Here are some points, each followed by its number:
[  2  47 -41 -55  41  10  29   1 -42  22  18 -46 -24  -1 -12 -13  -4  66
   6 -25 -56  20   8  16] 0
[  1  -3 -15 -19 -13  -3  33   0 -28  -6   2 -19  50   6  57 -34  39   8
 -10  -2  30  -1  -2  -9] 1
[  9 -53 -45  86   2   8  -3   6  57  -8  -5  38 -10   6  -8   5 -31  23
 -18   3 -33  12   5 -11] 2
[  6  24  -2 -16  16  15   2   2   2   8  37 -37 -17  -4 -21  13  -1  13
  11  -8  -2   3  13  23] 3
[  1 -14 -40  33  -5  14  -3   0 -13  -8  17 -14  21  14  13  -3 -14   4
  42   5   0   9   2  38] 4
[  0   5  19  23  -4   7 -10   3 -20  -2  13 -21  33  13  21   5   9 -19
  18  18  13  -5   4   9] 5
[ 20 -60 -73  -5  14  -5 -16  10  86 -18 -55 127 -78   7 -43  19 -61   6
 -55   8 -17  12  -2  32] 6
[-37  95  87 -97 -49 -34  30 -33 -51  -6 -45 -52  10 -22  74 -60  70 -73
   9   5 127 -52 -49 -22] 7
[ 13 -42   7  43  -6 -12  -5   9  35   2 -20  48 -28  -2 -17  29  10  31
 -23  12 -26   1   8 -62] 8
[ -8  16  72 -40  14  27  28   3   6  38   0 -14  -3 -17 103  -8 -17 -32
 -51 -10 -31 -12   1 -30] 9
[ 11  29 -36 -31  38   6   9   8  16  15  22  63 -46 -16 -51  27 -24  23
 -49 -18 -26  -2  19  14] 10
[ 21 -56  -1  28   5  -7 -15  12  78  -7   0   4 -44   4 -61  23 -11  63
 -25  -2 -12  -2  14 -43] 11
[-17  96 -15 -38 -16 -15 -15  -8 -63 -22  25 -67  51   6 -45 -29  50 -18
  71   1  26  -4 -20  46] 12
[-13 100  14 -70 -20 -16  37 -15 -51   5 -24 -60  25  -5  71 -36  52 -26
  19   7  34  -3 -16  -1] 13
[ -8 -21 -22 127 -20   9 -29  -4 -33 -19  27 -34  50   4 -16 -10 -14 -18
  65   5 -24  -7 -15   7] 14
[-11  -3  38 -17  -2   0 -15 -10  12  -2  -3 101 -37   0  -4  22 -31 -13
 -46   4  16 -17   5  36] 15
[  8 -31  92  22   3  24 -10   3  84  25 -15  37 -33 -21  72   9 -44 -61
 -66   2 -16  -9  13 -51] 16
[-20  -9 -47 -16 -19  21  36 -17 -29   0  25 -73 107  -8 111 -52  -1 -26
  61 -24 -25  -3 -24   7] 17
[  3  50  69 -60  -4  -9  22  -4   2  23 -28 -15 -46 -13  56  13  18 -30
 -24   3  45  -5   2  -2] 18
[  0  40 -31 -58   2 -10  22  -2  23   8 -41  39 -63  -2  28  15 -15 -28
 -35   7  76   8  -2  88] 19
[  7 -44 -51  40   9  20  12   7  55   2  10  -1   3   9  22  -4 -27  22
  -4  -9 -29  13   9   0] 20
[ -1 -20  50  80 -21  -8 -15  -1 -21  -9  30 -46  63  -3 -10  -7  28  -4
   6   5 -14 -22  -4 -40] 21
[ 11 -10 -70 -23  21 -12  -5  16 -41 -21   0 -18 -35  27 -71   2  -6  78
  19  -2 -13  39   7  50] 22
New points follow, each followed by the numbers of its five nearest points above by angle, nearest first.
[ 12  -4  50 -10  38   1  -4  20 -17  15   7 -18 -18  -5 -21  33   5  10
 -46   5 -35  16  27 -53] 8 9 11 16 10
[  9 -41 -76 -29  18 -13 -12   5  34 -17 -44 127 -72   4 -70  18 -60  17
 -59 -12 -16   6   4  33] 6 10 15 2 11
[-10 -12   4  -7 -20   5  32   4 -29   9 -12  38  45   0  37 -21  38  33
  13  -1 -26 -10 -18 -53] 1 17 21 13 9
[  6   7  41  -2  12  22  -4   7 -17   3  24 -22  23  -2  14   3  -2   3
 -10   8 -13  -3   9 -20] 9 21 5 16 17
[-14 -19 127  72  -6  15 -36   2  32   9   4  -7  -9 -24   9  13 -33 -73
 -42   1  10 -40  -3 -30] 16 21 9 15 5
[  4 -35 -26 127   1  16 -19   1  22   0  -3  47 -11 -12  -1  19 -40  -9
 -13   4 -46   5   0 -19] 2 8 20 14 6
[ -1 -19 -36  33   1   3 -24  12  16 -11 -16  93 -55  10 -33  53 -37 -15
 -28  -2  22   2  10  46] 6 15 10 2 19
[ 13 -24 -15  -2  32   6 -15  19  54   5 -11  60 -58   9 -31  46 -34  -4
 -50   0  -3  17  23   5] 6 10 15 11 8
[-11   8  -2 -24 -20   1  -5   3  -1 -14 -12  46 -24   7  -3   5   0 -13
  -5   8 100 -18 -14  76] 19 15 7 18 6
[  0 -38  48  35 -12  -1   6   6  13  11 -13  13  16  -2  67   8  11  -9
 -46  10   9 -19   8 -52] 16 9 8 21 1
[ 11 -50 -44  44  17  16 -11  15  60  -4  -8  97 -42  15 -32  19 -36  21
 -35   2 -13  15  14 -21] 6 2 8 11 20
[  1  37 -17 -21  12  -5 -12   1 -59  -9  40 -73  39  10 -46 -16  32  27
  50   0 -25  22   3   1] 12 0 3 22 13
[ 12 -66 -67  15 -10   6  30   0 -22 -11 -19  -9 125  23  20 -54 -19  54
  15  21 -31  14  -7 -52] 17 1 20 4 14
[  4  -4  11  31   9  17 -11  -4  43   8   6  16 -31  -6  32  37 -32 -30
 -20   1  -9  -5  16  14] 16 15 2 6 20
[  7 -24  -8 -17  24  10  -5   9  82  12 -28 102 -63  -7   8  39 -49 -28
 -66   0  -6  -2  16   4] 6 15 16 10 8
[  1 -40 -43  15  -3  -5 -22   8  75  -9 -37 127 -71   0 -40  34 -45 -21
 -43   8  15   1   1  18] 6 15 2 10 8
[  1  36  16 -32 -10   0  10   2 -49   0   4 -36  37  12  11  -4  44   8
  28  20  22   4  -4 -11] 13 12 7 1 5
[  6  -1  -8 -20  19  10  24   1  13  19  10   3 -11  -2  27  11 -12  21
 -40  -6 -15  -1  13  -1] 9 10 0 20 16
[ 17   8 -33   0  27  34   0   9  -7   7  30   3  -9  -3 -20  14 -36  30
 -15  -8 -35   5  14  21] 10 0 3 22 20
[  9  -8 -18   0   7  -3  -9   2 -24  -9  45 -54 -16   8 -67  -4  17  67
  59 -13  -3  -2   3  -2] 22 3 0 12 4
[  5 -32 -54  13  -8 -11   1   9 -40  -7  -4   8 -23  11 -68  -8  39  93
  62 -15 -36   8  -9 -67] 22 11 8 0 2
[  2 -10  38  17  20  20   3   5  10  24  16   3  -3  -9  34  19 -17  -6
 -35  -1 -34   0  18 -32] 16 9 8 20 2
[ -9  20  -2 -35  -8   2  20  -4 -23   3 -15   7  16  10  50  -5   7  -2
  15  18  44  -4  -4  22] 13 7 1 19 18
[  0 -13  -8  14   0  18   6   6   5   8  27 -23  19   1  34   0   4  13
  -5  -4 -12   5   6 -12] 17 20 1 21 9
[ 12  -7 -44 -29  31   0  -2   1  68   5  -7  89 -75   0 -38  28 -52  13
 -55  -9 -13   7  17  26] 6 10 15 11 19
[  4  -7 -35  17   0  -6   0   7 -30  -5  10 -23  15  13 -25   2  31  40
  46   6 -23  19   3 -23] 22 14 4 0 12
